Each path below is one point turned by a fixed rotation once a step. After each direction that follows a path, write how fast that rotation turns it, in degrees a step (0 if it stays still).
Each turn is a multiple of 5 degrees from 10 to 175, or 0.
Each row of a path follows its step; steps can be skipped.
path 1
step 3: [ -0.3  -1.1 -10.5  -7.0   6.2   6.6 -10.2  17.1 -15.0   2.4  -2.8  -3.8
 -10.7 -28.5   9.7 -15.2  10.5  17.2  11.8  10.1 -15.3   3.6   2.2   5.3
  18.1   9.6  14.7  -1.4   1.9   7.7  -3.7 -14.1  -9.6   0.2 -14.8   9.6
 -10.9  -2.8 -11.8 -10.6  -3.6  -8.1   7.6   0.6 -15.4 -11.9   7.7  -1.2
  -8.3   7.6 -33.0]
step 4: [  4.4 -10.2 -15.7  -9.3   2.5  -7.1 -21.6  -7.7 -20.2  11.9  14.2  10.0
 -12.5   9.3   9.4   0.2   2.1  -7.8  -5.2  19.6  -4.1  -5.4 -11.2 -11.0
   2.8 -10.1   5.6   4.6  -1.2  -5.3 -12.3 -27.2  11.0 -13.4   4.0   6.8
  14.2   1.2  17.4   1.0 -23.1  -7.7  10.8 -10.1  -9.5  -4.3   9.7  -6.1
  -5.1  20.6  12.5]
step 5: [-12.9 -14.9 -10.2   4.7   8.1  -2.3 -14.0  -4.4  -7.4  21.8  -9.2 -14.5
   8.2 -14.7   7.7   9.3  23.5  -2.9   9.4  -0.8  12.9  10.7  -3.1  23.0
 -10.4  -2.9  -7.0   2.1  -9.6  21.3   8.2  -1.4   6.9  20.1   0.4   9.7
  12.2  -9.8   3.2 -13.8  -7.8 -22.2  10.9 -12.9  -6.1  -1.6  -2.4  15.2
  -1.4   9.9 -11.3]
step 17: [ -6.7  -0.8  -7.3   8.1   5.3  -0.1 -10.1  -5.1 -12.4  12.3  20.0  20.1
  13.8   8.5   5.8  -5.6  15.9  -9.3  15.2  12.3   5.0  -0.6  14.1   9.1
 -12.3  -8.4   0.2  -6.9   6.7 -18.5  -4.8  25.1 -11.6   0.2 -23.3   9.2
  10.7  -2.5   8.0   5.9 -17.6 -21.6  10.8 -10.3  -3.5 -11.1  -9.6  14.7
  11.2   5.7  -6.5]
step 20: [  4.8 -14.3  16.5   5.6  -3.0   3.5   4.4   1.1 -20.6  24.3  17.0   9.6
 -27.3 -11.1  -8.3  -1.5  -4.9   5.8  15.6   0.4  -1.0  10.5  10.4  10.8
  11.4   4.6  -1.4   3.3  -3.1  -1.6 -18.6  -8.3  10.1   8.6  -5.3   6.3
   9.5  17.1 -13.2   0.5   7.5 -23.2   5.0 -17.1 -16.9 -11.2  -9.1  -0.5
 -14.0  -1.1 -10.1]
step 26: [  8.7  25.4  -7.5 -11.5   4.5 -16.0 -11.5 -12.3   4.8  18.8  23.9  -0.6
 -19.2   0.4   5.1   8.0   2.6  25.1  10.9   6.5  -0.1   8.4   2.7   7.4
   6.8   8.1 -15.3 -17.1 -12.9  -4.6  -4.6   3.7  12.6  14.8   0.0   5.5
  -0.7  -3.7  -8.8   9.7 -14.2 -15.1  -9.0   3.8  -5.2   9.1  -3.5  25.1
  -0.7  10.0  -3.3]
step 28: [ -3.9  -1.9 -10.0  -1.3 -16.7  -4.2 -12.1   0.1  -5.5  -2.8   8.9  15.6
 -12.1 -24.8   6.3 -12.0   1.7   7.0  11.3  -2.3 -20.8   0.6   8.5   9.4
 -26.0   3.2  -9.5  -8.3 -16.5  -2.8  -5.0   0.6 -15.2   7.2 -21.8   1.8
   6.4   7.0 -27.0   3.8   7.4 -13.6  10.5  14.3  17.2  -5.2   6.0   6.7
  -9.7  11.6  -7.7]
[-1.7  2.4  8.5  1.9 -0.2 -0.8  4.1  6.4 -0.7 -3.9 -2.9 -2.4  0.0  2.0
  1.7 -0.6  2.1  0.0  7.8 -2.6 -3.4 -4.4  2.0 -0.6  0.9 -2.1 -2.4  0.7
  5.4  0.8  3.4 -4.0  1.8 -2.2  0.2  7.3 -3.9 -2.6  2.5  1.5 -4.5 -0.2
 -2.7  0.3 -1.2  0.1  2.3  6.2 -3.0  0.0 -3.6] => 120
[-3.8 -2.4  0.7  0.7 -6.5 -4.5 -4.3  1.4  3.7 -2.7 -1.3  3.3 -3.5  1.0
  1.1 -5.8 -2.4  0.6  2.0  6.8 -2.3 -1.4  3.4 -2.3  0.8 -2.8  5.7 -1.1
 -1.7  3.2  1.3  5.1 -5.3 -7.0  0.9  3.5 -3.1 -0.4 -2.2 -1.5  1.3 -2.8
 -0.8  2.6 -2.3 -2.3 -2.4 -3.3  6.2  0.7 -2.4] => 100
[-0.7 -3.6 -1.5 -5.7  0.0 -0.1  1.2  8.9 -0.3  4.3  7.8  0.0 -7.0  2.0
 -2.7  2.8 -2.8 -2.9 -0.1  0.6  3.7 -3.3 -2.6  4.7 -1.2 -7.7  1.3  3.3
 -1.7 -3.3  0.9  4.5  2.7  1.4  1.7 -0.5 -2.4 -2.1  0.0  4.9 -3.1  2.7
  1.1 -0.5 -3.1  2.2 -2.6  1.6  1.3  0.4 -0.7] => 115
[-2.6  1.2  1.1 -0.4 -5.0  1.4 -0.4 -1.8 -4.8  2.5 -2.1  8.1  4.2  4.9
  1.7 -1.8  2.6 -2.6 -7.8 -3.7  2.3 -2.3 -6.0 -3.4  0.9 -2.9 -1.6 -3.1
 -1.6 -4.0  0.3 -1.1  1.9 -3.1 -6.2  4.9 -2.1 -3.2 -3.0  2.0 -4.3  2.9
 -1.9  0.0  0.0 -2.6  1.6 -0.9  2.8 -1.8  4.1] => 170
[-3.8 -2.2 -5.5 -1.0 -2.7  0.2  3.6 -0.8 -1.0 -6.9  0.1  2.3 -2.2 -0.2
 -1.4  3.9 -3.8  0.9 -0.8 -3.7  2.2  2.0 -0.4 -3.5 -7.0  0.3 -3.3  3.1
 -0.4  0.6  8.4 -1.4  1.7 -3.6 -5.6 -0.2  2.3  3.1  2.9 -2.9  1.2 -6.1
  0.2 -3.9 -4.6  5.4  2.7  1.2  2.9  0.7 -1.8] => 110
[ 1.7 -0.4  2.5 -2.1 -1.2 -5.8  1.0  1.3  2.4 -0.1 -2.2  2.1  1.1 -8.3
 -1.8 -2.0  4.0 -1.8  8.5 -1.1 -1.5  1.2 -6.8  2.4 -2.8  1.6 -5.2  3.5
 -3.7 -2.0  0.4  0.1  0.9 -0.4 -0.1 -0.9 -2.3  0.1 -3.3 -4.4  3.5  6.7
 -1.3  0.4 -2.1  3.1  0.5 -2.3  4.8 -5.1  4.5] => 85
[ 4.3  1.3  3.2 -5.8  0.9  2.0  1.8 -5.2  1.7  1.6 -4.5  2.9 -3.2 -1.8
 -6.7  1.2 -0.7 -0.1 -0.6  2.7  5.9 -0.3  2.9  0.7 -2.5 -1.1 -4.7 -4.2
 -1.9  3.4  4.5 -3.2 -3.1  0.1  4.4  2.8 -5.1 -1.2 -1.2  1.2 -1.0 -5.0
 -2.3 -3.3 -1.0 -2.4 -7.5  0.6 -3.6 -1.5  4.5] => 55
[-4.3 -0.4 -0.5 -2.6  1.8 -4.0 -1.2  0.1  0.7 -0.9 -2.9  4.2  4.3 -4.8
  1.5  5.5 -4.9  4.6  0.9 -7.7 -0.6  5.4 -0.9  8.3  1.2 -0.5  1.5 -3.8
  1.8 -0.1 -0.7  2.9  0.8  2.2  0.6  3.1 -2.2 -3.3 -3.9  3.0  0.0 -3.7
 -0.7  4.3 -4.2 -1.8  1.7 -4.3 -3.0  4.6 -2.0] => 175
